Which row each row swaps with, under one turn or mirror
tutop: [-12  15   2   7  -8   3  13   3   8  10   0   0  -9 -13   2  17   2  -5
  -6  11]
nef: [-16 -15   2   1  -1   9 -24   8  21   7  -2  10  -9 -14  -3  15  -8   7
  -9   3]
vul: [ -3   1   1  18  -1 -16   3   5  10   6  -9   6 -12 -12  -8   3  -9 -10
   2  10]
seke: [-10  14  -6  -1  -7   0  -8   6  -2  15  -1   4   1  -1 -10  -6 -16   1
 -15  14]
bebot: [-18   1   0 -10  -5  -2  -4  10  10  16 -17  -9   0  -8  -9   0  -5  -7
  -8  -1]
ruba: [ -6  -3  18   0  -2  -2  -4  17  16  12  -1  -9 -20 -17   5  -9 -14  16
  -5  29]
vir: [-18   9   1   0  -3 -12 -20   3   5   0   2  -2 -12 -13  -2  24 -20  17
   9  11]
mef: [-20   7  20 -10 -12 -12  -8   2   1  12  -5   1 -14 -15  -3   0 -14  13
 -22   7]
marid: [-15  -3  10  -3   1   2 -35  -3   7   9   5  -4 -20 -12   0  11 -13   9
  -5  17]
Miz: [-13 -15   7  -7  -6  -7 -24   5   6   1  -7   8 -11 -18  -1 -11 -21   8
 -17  12]
kunom: [  2  -7  -4   9  11  -4   1  -2  15   0  -3  -4  -7 -21   0   4   0  18
  -2  15]
nik: [ -8 -11   0  -2   1  -9   0   6   6   4  -8  -7 -13 -16   3   3 -22 -17
  12  12]
Kapa: [ -5  -9   1   1 -13  19   5   2   2   2   3  -6 -10 -10   2  -9 -11  -7
   0  14]
lifo: [-11   8   0  -7   7  -6 -14   4  11   5   0  -2  -5 -12  -1  18 -10 -16
  10  11]
vuzu: [-11   0  -3   2  -1 -26   6   9   8   9  -2  -5  -3  -5  -5   8 -19  -1
 -10   6]
mam: [-15 -10   5   1 -11  -1 -12   0   7   5   1   5  -7 -20   2  20  -6 -16
 -15   7]
fik: [-12  -1  16   1 -17   8 -13   9   6  17  -2  -5 -10 -22   8   1  -8  27
  -7   8]
Tipo: [-10   3   4  -2 -12  -1  19   6   5  -1  -5   2  -1 -16   1   0 -10 -10
 -13  18]
dedu: [ -7   3   6  -8 -14  24 -11  -6   7   2  -2  -2 -23 -14   1   6  -4   8
   4  12]
rafe: [-27   8   9 -11 -21  -6  -1  -3  -5  -2   0   0  -5  -1  -4  -3 -17   6
   2   8]
firun: [ -2 -14  -7   6   7   8  -2   5  14   9   1  -5 -14 -10  -4  15   2  -2
   0  10]
vabe: [-15  13  16   3   1   5  12   7  22   5  -1   9  -7 -10  -6   9  -3  13
  -2   3]
vosif: [ -2 -13  -4   4 -17   9 -15   2  -5  -6   2   6  -3 -12  -1   3  -5  15
  -3  19]
pitu: [ -8   2   3   0   1 -13  15   4   1  -1  -2   6  -9 -14  -6  24  -5   8
   5  11]
Libu: [-16 -12  -1  -2  -9  13  -6   2   2  22  -6  -4  -5  -5 -10  -1 -18   0
 -13   9]
nis: [  8  -3  10  12   4  -8  -1  13   8  -2  10   1 -11 -11  -5  -3  -5  10
   2  23]
bef: [-21  14   2 -18  -2   1  -3   4  10   2  14   2 -17  -4   8   6  -9  10
   8  18]
zum: [-15 -13   3  -5  -6   4 -21   4   0   0  -2 -15  -9 -15  -2  -9 -19  19
 -13  15]
dovob: [ -7  12  10   0   0 -14  -2   2   3   4   3  -6 -30 -15   8   1 -10  21
  -8   7]
genav: [-11  15   3  -9   0   3   5   7  13   5   0   4  11 -14   2  -6 -19  -1
 -11   8]
Seri: [-35  11   9  -7  -9  -5  -7   7   2  -3  -4  -8  -6 -16   2   7 -23  18
  -9  14]
libi: [-11   3  23  -8 -13   2  -7  18  10   8  -5   1  -5 -28   0  -8  -8  17
  -1   3]
rik: [-17   7   2 -10 -21 -20   0   4   4   0  -4   0  -8 -13  -1   2 -20  -4
  10  10]
zas: [-19 -13  -3  -8  -7 -15 -21  -7   8  12  -1 -11 -13  -9   0  -4 -10   3
 -11  13]
fiviv: [  6  -4  -2  13   3   2 -10   2   4   2   0   0   9 -15  -8  11 -13   3
  -5  21]
vuti: [ -7  16  17   1  -7  -8   5  15  25   9  -2   4 -13 -23   1   2  -7  15
  -1  11]
Lokad: [ -4  15  15  -3  -3  -1 -16  11   5   4   4  -6  -1 -17   0  -6 -11  18
  -8  30]
nov: [-16 -10   4  -3  -8  -9 -17   4  14   4  -2   8  -9 -14  -8  13  -6 -16
 -15   9]
nim: [-11   2  14   2  -7  19   8   1  23   8  -7   3 -21 -10  -2   0 -12  -3
  -6  10]
sisad: [-32   4  14 -15  -2  -2   0   9  15  -6   0   0 -25 -17   6   8 -14  12
  -4  18]
pog: [-12   7   3  -9  -2   4   0  11   1  -2  -7 -11 -17 -11  -2   3   3  27
   9  16]
pibi: [ -4  -3  10   3  -4  -2 -11   7   3 -17   2   4 -13 -25  -3   6  -4  22
  -6  26]
zubag: [  2  15   7  13 -14  -4 -10   2   6  17   0   2   1 -15  -4   7 -10   4
 -16  10]
zaf: [-20   3  13   6  -5 -19 -17   9   8   1  -4  -1 -25 -13  -4  -6 -18  19
  -1  19]
nuvip: [-13  -7   5 -10 -16  -7   2  15   5   7   2   2  -5 -13  -5  12  -3  -4
  20   8]
rima: [-16  -8  11  -4   3 -15 -25   6   9   3   3  -1 -16 -11  -2  -4 -21  -8
  -2   4]
rapo: [-13  -6  12   3  -8   1  -9   9   3 -10   6   0  -7 -25   3  15  -9  25
 -11  26]
vodal: [-14 -12  -5   2 -12  -1  -1   8   3  11  -4  -3   2 -13   2  22 -11   1
  14   3]
suz: [-12  -8  -1   0   6  19  -1   4   3   4  -2  -3 -20 -13  -4  10 -13  25
   8  14]
biki: [-16  17  -4  -4  14   4 -10   6   8   1   1   7 -19  -9  -4  12 -14  18
   7   8]
veve: [-17  -9  -1  -6  -9  12  -5  11  18   4  -9  -4  10  -8 -14  10 -21   7
  -4  17]
fide: [-26 -13   8  -5   3  15  -6  15  24   2   3  -7 -13 -11  -2   2 -21  13
   1  14]
gede: [  3 -16  -4   4   2  -4  -2   9  12  -1   3  14 -17 -12  -2  11   1   5
   4  22]
ledi: [-24  -7   5  -6 -14   5   5   4   8  -9  -5  -5 -11  -3  -7   1 -28   9
   6  23]

rafe pairs with vabe
vodal pairs with fik
veve pairs with dedu
rapo pairs with mam
pog pairs with bebot
bef pairs with genav
vul pairs with zaf
tutop pairs with Seri

